50 stands for zero in the data rows.
Some points, one per row:
tensor([56, 47, 40, 49,  9, 70, 16, 44, 18, 24, 72, 87, 48, 63, 47, 39, 42, 65,
        65, 42, 66, 71, 61, 28, 93])
tensor([63, 52, 56, 48, 45, 19, 58, 82, 74, 95, 23, 24, 24, 78, 46, 78, 33, 68,
        38, 52, 28, 23, 61, 58, 62])
tensor([49, 52, 58, 49, 35, 36, 44, 79, 49, 69, 39, 46, 39, 74, 46, 47, 38, 62,
        56, 54, 36, 49, 53, 46, 68])
tensor([34, 63, 41, 44, 49, 77, 46, 15, 41,  0, 94, 80, 62, 35, 56, 42, 73, 27,
        66, 60, 59, 78, 45, 59, 33])
tensor([45, 56, 59, 55, 99, 63, 77, 40, 70, 29, 62, 39, 75, 37, 47, 33, 60, 26,
        31, 77, 41, 59, 35, 45, 26])
tensor([76, 32, 55, 78,  8, 53, 44, 70, 39, 74, 30, 52, 46, 60, 46, 45, 44, 59,
        50, 14, 41, 25, 47, 41, 91])
tensor([41, 49, 51, 54, 94, 45, 77, 43, 73, 48, 45, 38, 52, 41, 35, 51, 44, 33,
        26, 63, 43, 51, 58, 59, 28])
tensor([69, 54, 50, 62, 25, 26, 54, 74, 40, 76, 22, 56, 38, 79, 60, 59, 53, 77,
        52, 30, 50, 44, 66, 46, 99])
tensor([17, 54, 25, 12, 48, 74, 44, 27, 44, 23, 91, 62, 55, 36, 48, 46, 70, 15,
        72, 75, 62, 75, 38, 81,  0])
tensor([21, 45, 25, 19, 57, 79, 58, 13, 50, 14, 81, 69, 59, 30, 51, 50, 49, 18,
        68, 63, 57, 80, 29, 66, 13])
tensor([73, 37, 59, 42, 16, 32, 45, 80, 46, 89, 37, 37, 18, 71, 50, 61, 59, 66,
        49, 41, 31, 27, 59, 66, 59])
tensor([61, 40, 56, 32,  0, 64, 15, 67, 25, 81, 65, 57, 31, 76, 26, 48, 44, 74,
        79, 30, 44, 29, 53, 51, 50])
tensor([65, 65, 63, 69, 14, 33, 37, 70, 47, 85, 21, 52, 55, 64, 42, 76, 27, 67,
        52, 25, 45, 41, 61, 43, 93])
tensor([51, 53, 36, 45, 39, 83, 45, 45, 43, 29, 70, 76, 59, 53, 47, 40, 56, 35,
        59, 58, 50, 77, 41, 57, 62])
tensor([46, 53, 54, 54, 16, 80, 17, 31, 40, 21, 83, 91, 67, 39, 53, 47, 44, 31,
        77, 24, 83, 62, 35, 55, 49])
tensor([47, 53, 70, 53, 93, 32, 76, 50, 74, 51, 27, 26, 62, 45, 62, 45, 58, 54,
        34, 71, 29, 25, 36, 53, 27])
tensor([48, 72, 43, 60, 16, 74, 37, 30, 36, 16, 76, 79, 64, 26, 69, 41, 69, 26,
        64, 41, 70, 63, 64, 49, 54])
tensor([57, 67, 48, 58, 77, 12, 65, 73, 63, 72, 16, 19, 46, 68, 34, 49, 53, 78,
        23, 68, 28, 52, 68, 22, 83])
tensor([48, 53, 56, 43, 80, 17, 60, 62, 65, 74, 43, 19, 21, 65, 48, 62, 35, 63,
        38, 71, 26, 51, 55, 66, 29])
tensor([51, 50, 38, 44, 51, 69, 41, 56, 37, 66, 51, 50, 54, 52, 37, 56, 32, 51,
        53, 58, 44, 47, 52, 51, 50])
tensor([22, 38, 54, 41, 86, 67, 60, 18, 59, 25, 65, 49, 60, 31, 73, 33, 42, 47,
        55, 80, 52, 70, 26, 60, 20])
tensor([87, 34, 55, 90,  2, 63, 36, 69, 26, 77, 34, 73, 34, 75, 52, 44, 43, 71,
        61,  9, 45, 45, 53, 47, 99])
tensor([61, 42, 42, 35, 97, 62, 99, 31, 67, 40, 45, 34, 68, 33, 57, 63, 61, 35,
        44, 84, 39, 44, 50, 59, 18])
tensor([21, 65, 49, 27, 89, 38, 64, 53, 70, 53, 54, 27, 54, 55, 41, 42, 54, 45,
        37, 82, 21, 60, 39, 53, 16])
tensor([57, 46, 45, 46,  0, 47, 24, 48, 26, 65, 57, 51, 39, 60, 56, 56, 31, 73,
        74, 33, 57, 48, 53, 56, 55])
tensor([38, 63, 52, 46, 99, 46, 77, 19, 77, 22, 66, 45, 68, 21, 67, 53, 56, 29,
        45, 84, 47, 60, 49, 66,  0])
tensor([62, 60, 40, 41, 46, 42, 37, 65, 46, 61, 35, 43, 60, 60, 35, 64, 49, 68,
        57, 45, 52, 53, 45, 36, 61])
tensor([60, 41, 69, 63, 29, 41, 58, 54, 42, 78, 27, 56, 44, 59, 55, 53, 23, 73,
        45, 34, 35, 32, 71, 28, 90])
tensor([61, 37, 48, 51, 32, 58, 47, 34, 51, 25, 57, 66, 60, 46, 60, 53, 64, 49,
        53, 30, 59, 47, 62, 50, 58])
12 more points follow, each with its number after it:
tensor([70, 44, 75, 85,  0, 51, 22, 63, 37, 61, 45, 79, 39, 63, 53, 53, 35, 81,
        56,  7, 62, 30, 65, 33, 99]) 0
tensor([56, 48, 48, 46, 63, 41, 49, 64, 45, 73, 45, 51, 31, 67, 45, 55, 27, 57,
        58, 55, 35, 55, 47, 58, 57]) 1
tensor([51, 60, 67, 63, 94,  0, 84, 70, 70, 92, 10,  9, 50, 55, 59, 66, 43, 65,
        28, 59, 31, 46, 47, 65, 58]) 2
tensor([61, 54, 64, 57, 67, 36, 74, 55, 71, 54, 43, 36, 62, 40, 46, 53, 45, 58,
        40, 70, 34, 30, 58, 36, 53]) 3
tensor([38, 51, 53, 45, 99, 49, 68, 44, 64, 58, 53, 50, 51, 61, 54, 48, 40, 35,
        39, 70, 41, 63, 34, 60, 43]) 4
tensor([78, 28, 58, 66, 26, 20, 65, 62, 45, 87,  6, 45, 41, 60, 55, 59, 33, 86,
        41, 16, 54, 22, 64, 42, 99]) 5
tensor([52, 47, 58, 41, 52, 22, 69, 79, 66, 95, 27, 12, 43, 62, 40, 76, 36, 60,
        56, 59, 32, 26, 38, 62, 29]) 6
tensor([31, 52, 31, 30, 18, 90, 17, 40, 25, 18, 76, 67, 63, 43, 48, 37, 61, 25,
        79, 41, 76, 71, 26, 74, 35]) 7
tensor([51, 42, 69, 46, 38, 33, 25, 68, 51, 65, 39, 58, 20, 69, 50, 56, 34, 69,
        51, 40, 37, 48, 46, 56, 57]) 8
tensor([12, 57, 31, 23, 86, 61, 58, 34, 70, 32, 72, 36, 48, 32, 20, 42, 52, 19,
        37, 60, 54, 58, 58, 45,  4]) 9
tensor([61, 61, 40, 63, 24, 36, 41, 69, 36, 74, 37, 23, 30, 49, 46, 61, 35, 63,
        49, 39, 50, 55, 57, 63, 63]) 10
tensor([80, 57, 64, 85, 72, 14, 91, 99, 71, 88,  2,  1, 51, 52, 48, 62, 61, 73,
        29, 49, 27, 18, 62, 36, 82]) 11
Which of these numbered points is nearest to each point below, ignoring the 2 directions in which the first points spread most? Its number follows each.
tensor([51, 44, 53, 57, 99, 23, 86, 64, 73, 78, 20, 18, 45, 50, 49, 60, 59, 37,
        28, 48, 39, 40, 36, 64, 45]) > 2
tensor([55, 51, 35, 51,  6, 63, 20, 50, 20, 60, 65, 47, 38, 40, 51, 49, 36, 54,
        64, 42, 66, 74, 56, 61, 60]) > 10
tensor([18, 57, 37, 14, 61, 68, 40, 18, 38, 28, 91, 51, 59, 28, 52, 52, 44, 34,
        69, 74, 68, 69, 29, 69,  0]) > 6
tensor([22, 57, 45, 17, 99, 59, 74, 19, 78, 34, 71, 38, 42, 29, 44, 55, 50, 14,
        37, 96, 30, 62, 33, 72,  0]) > 1
tensor([55, 54, 40, 53, 34, 62, 45, 41, 33, 38, 64, 47, 60, 36, 52, 51, 43, 55,
        55, 51, 71, 60, 43, 47, 48]) > 10
tensor([51, 58, 51, 58, 81, 39, 68, 75, 62, 64, 36, 31, 43, 60, 32, 47, 54, 40,
        22, 63, 32, 46, 56, 45, 60]) > 4
tensor([35, 56, 50, 32, 99, 41, 62, 55, 67, 44, 48, 46, 47, 57, 45, 47, 55, 36,
        46, 79, 39, 59, 39, 62, 15]) > 1
tensor([57, 62, 40, 57,  2, 48, 31, 58, 17, 52, 58, 53, 50, 60, 52, 44, 47, 62,
        69, 34, 64, 54, 43, 54, 69]) > 10
tensor([36, 55, 50, 36, 99, 47, 77, 26, 83, 18, 61, 36, 76, 31, 46, 49, 57, 28,
        29, 90, 43, 43, 50, 34, 11]) > 3
tensor([64, 49, 59, 69,  0, 66,  2, 55, 16, 50, 54, 84, 48, 69, 58, 46, 43, 70,
        75, 14, 63, 53, 39, 42, 91]) > 4
tensor([42, 51, 33, 43,  5, 77, 18, 50, 24, 30, 66, 63, 48, 49, 50, 40, 61, 40,
        72, 32, 71, 57, 33, 64, 47]) > 7
tensor([25, 47, 40, 28, 63, 82, 46, 25, 49, 12, 78, 53, 73, 27, 58, 28, 65, 32,
        51, 59, 55, 63, 15, 59,  8]) > 7
tensor([31, 48, 68, 39, 18, 59, 30, 40, 45, 40, 79, 57, 42, 46, 43, 26, 54, 63,
        68, 52, 55, 46, 40, 56, 27]) > 8
tensor([41, 52, 46, 50, 59,  8, 65, 90, 72, 91, 23,  6, 23, 83, 10, 58, 35, 67,
        20, 42, 36, 27, 76, 33, 71]) > 9
tensor([27, 61, 42, 29, 99, 50, 54, 56, 65, 45, 64, 17, 46, 46, 21, 40, 69, 35,
        14, 96, 28, 60, 43, 44,  0]) > 9
tensor([26, 51, 34, 34, 54, 49, 36, 41, 53, 32, 75, 53, 41, 46, 48, 50, 53, 36,
        46, 57, 62, 74, 57, 55, 32]) > 9
Now 12 new points, numbered from 0 again:
tensor([50, 45, 40, 41, 36, 55, 31, 49, 36, 52, 49, 54, 40, 57, 47, 47, 38, 75,
        55, 38, 59, 52, 48, 48, 60]) 0
tensor([65, 73, 52, 46, 84,  8, 68, 85, 64, 85,  3,  3, 43, 61, 27, 78, 40, 81,
        33, 58, 39, 36, 47, 40, 60]) 1
tensor([68, 53, 55, 72,  0, 54, 31, 38, 32, 45, 59, 76, 48, 50, 68, 58, 47, 59,
        70, 31, 59, 52, 68, 44, 76]) 2
tensor([63, 48, 38, 67,  0, 59, 17, 62,  8, 66, 54, 59, 41, 56, 48, 62, 28, 75,
        72, 18, 70, 59, 55, 56, 79]) 3
tensor([53, 60, 38, 62,  1, 71, 30, 64, 21, 51, 53, 66, 57, 51, 48, 49, 48, 55,
        65, 25, 63, 50, 51, 44, 92]) 4
tensor([59, 35, 64, 65, 37, 26, 64, 65, 63, 63, 28, 43, 64, 58, 47, 33, 47, 56,
        41, 24, 45, 24, 59, 35, 72]) 5
tensor([61, 44, 50, 62, 23, 55, 22, 42, 22, 53, 54, 79, 34, 56, 60, 52, 42, 67,
        60, 24, 69, 69, 58, 60, 85]) 6
tensor([67, 47, 71, 75, 62, 24, 66, 74, 64, 90, 20, 32, 49, 61, 61, 60, 30, 78,
        42, 47, 27, 31, 52, 43, 72]) 7
tensor([48, 42, 44, 52,  6, 71, 18, 24, 21, 31, 74, 95, 53, 49, 62, 48, 43, 50,
        81, 25, 78, 73, 46, 65, 66]) 8
tensor([43, 48, 43, 33,  7, 37, 39, 68, 43, 70, 54, 35, 36, 60, 43, 44, 53, 58,
        60, 36, 51, 46, 61, 65, 44]) 9
tensor([50, 59, 41, 60,  0, 88, 23, 23, 29,  0, 94, 98, 63, 22, 65, 36, 78, 25,
        74, 38, 74, 74, 55, 55, 52]) 10
tensor([60, 49, 61, 53, 54, 23, 43, 75, 52, 83, 11, 51, 32, 90, 42, 61, 46, 75,
        49, 37, 36, 45, 48, 48, 84]) 11
Which of these numbered points is nearest to each point below, ignoring the 2 directions in which the first points spread most? Its number follows each.
tensor([95, 43, 70, 84,  0, 40, 22, 68, 28, 65, 31, 81, 33, 73, 58, 60, 41, 87,
        57,  5, 60, 34, 81, 35, 99]) > 2
tensor([34, 47, 76,  4,  6, 56, 26, 40, 34, 52, 94, 63, 24, 79, 33, 29, 77, 62,
        72, 71, 47, 57, 52, 62, 11]) > 9
tensor([25, 52, 51, 37, 57, 12, 66, 78, 70, 85, 34,  4, 41, 63, 43, 50, 53, 49,
        48, 61, 27, 29, 56, 57, 27]) > 9
tensor([91, 50, 54, 84,  0, 50, 30, 85, 32, 65, 32, 60, 40, 62, 51, 59, 52, 73,
        58, 15, 60, 36, 72, 32, 99]) > 10
tensor([76, 35, 45, 60, 45, 37, 50, 57, 47, 68, 10, 50, 52, 59, 54, 66, 43, 67,
        48, 30, 58, 35, 50, 46, 84]) > 8
tensor([28, 62, 24, 21, 93, 81, 46, 21, 60, 15, 75, 54, 73, 26, 41, 54, 63, 32,
        52, 79, 63, 77, 22, 57, 15]) > 1
tensor([48, 48, 48, 47, 91, 43, 74, 49, 55, 49, 39, 17, 40, 47, 57, 49, 62, 44,
        29, 62, 47, 65, 42, 65, 47]) > 6
tensor([58, 37, 44, 51, 19, 99,  9, 18, 20,  0, 83, 99, 55, 46, 55, 31, 82, 32,
        63, 26, 72, 72, 56, 42, 54]) > 10
tensor([53, 53, 66, 50, 99,  0, 72, 83, 83, 92,  0, 17, 34, 81, 37, 65, 38, 66,
        30, 66, 17, 45, 42, 49, 61]) > 11
tensor([27, 55, 34, 31, 99, 54, 68, 24, 62, 17, 75, 44, 62, 29, 51, 43, 66, 27,
        37, 81, 61, 72, 37, 60,  0]) > 0
tensor([64, 41, 54, 60, 31, 76, 37, 39, 31, 41, 65, 87, 43, 44, 69, 38, 55, 39,
        75, 37, 57, 54, 42, 48, 69]) > 7
tensor([73, 47, 33, 38, 21, 83, 55, 20, 36, 24, 68, 89, 64, 40, 65, 56, 54, 36,
        69, 59, 56, 60, 53, 55, 56]) > 2
tensor([48, 53, 50, 63, 13, 35, 27, 57, 32, 49, 39, 46, 40, 66, 59, 47, 44, 62,
        62, 22, 69, 49, 55, 55, 73]) > 8
tensor([98, 33, 49, 80,  0, 35, 29, 65, 26, 69, 12, 53, 42, 67, 56, 62, 49, 86,
        52,  3, 63, 24, 82, 35, 99]) > 2
tensor([36, 50, 42, 35, 83, 45, 54, 42, 56, 52, 49, 34, 49, 50, 43, 56, 45, 48,
        44, 63, 47, 57, 20, 47, 33]) > 0
tensor([67, 44, 49, 68, 10, 32, 44, 73, 30, 99, 34, 28, 45, 61, 58, 47, 35, 82,
        55, 29, 43, 48, 44, 49, 91]) > 3
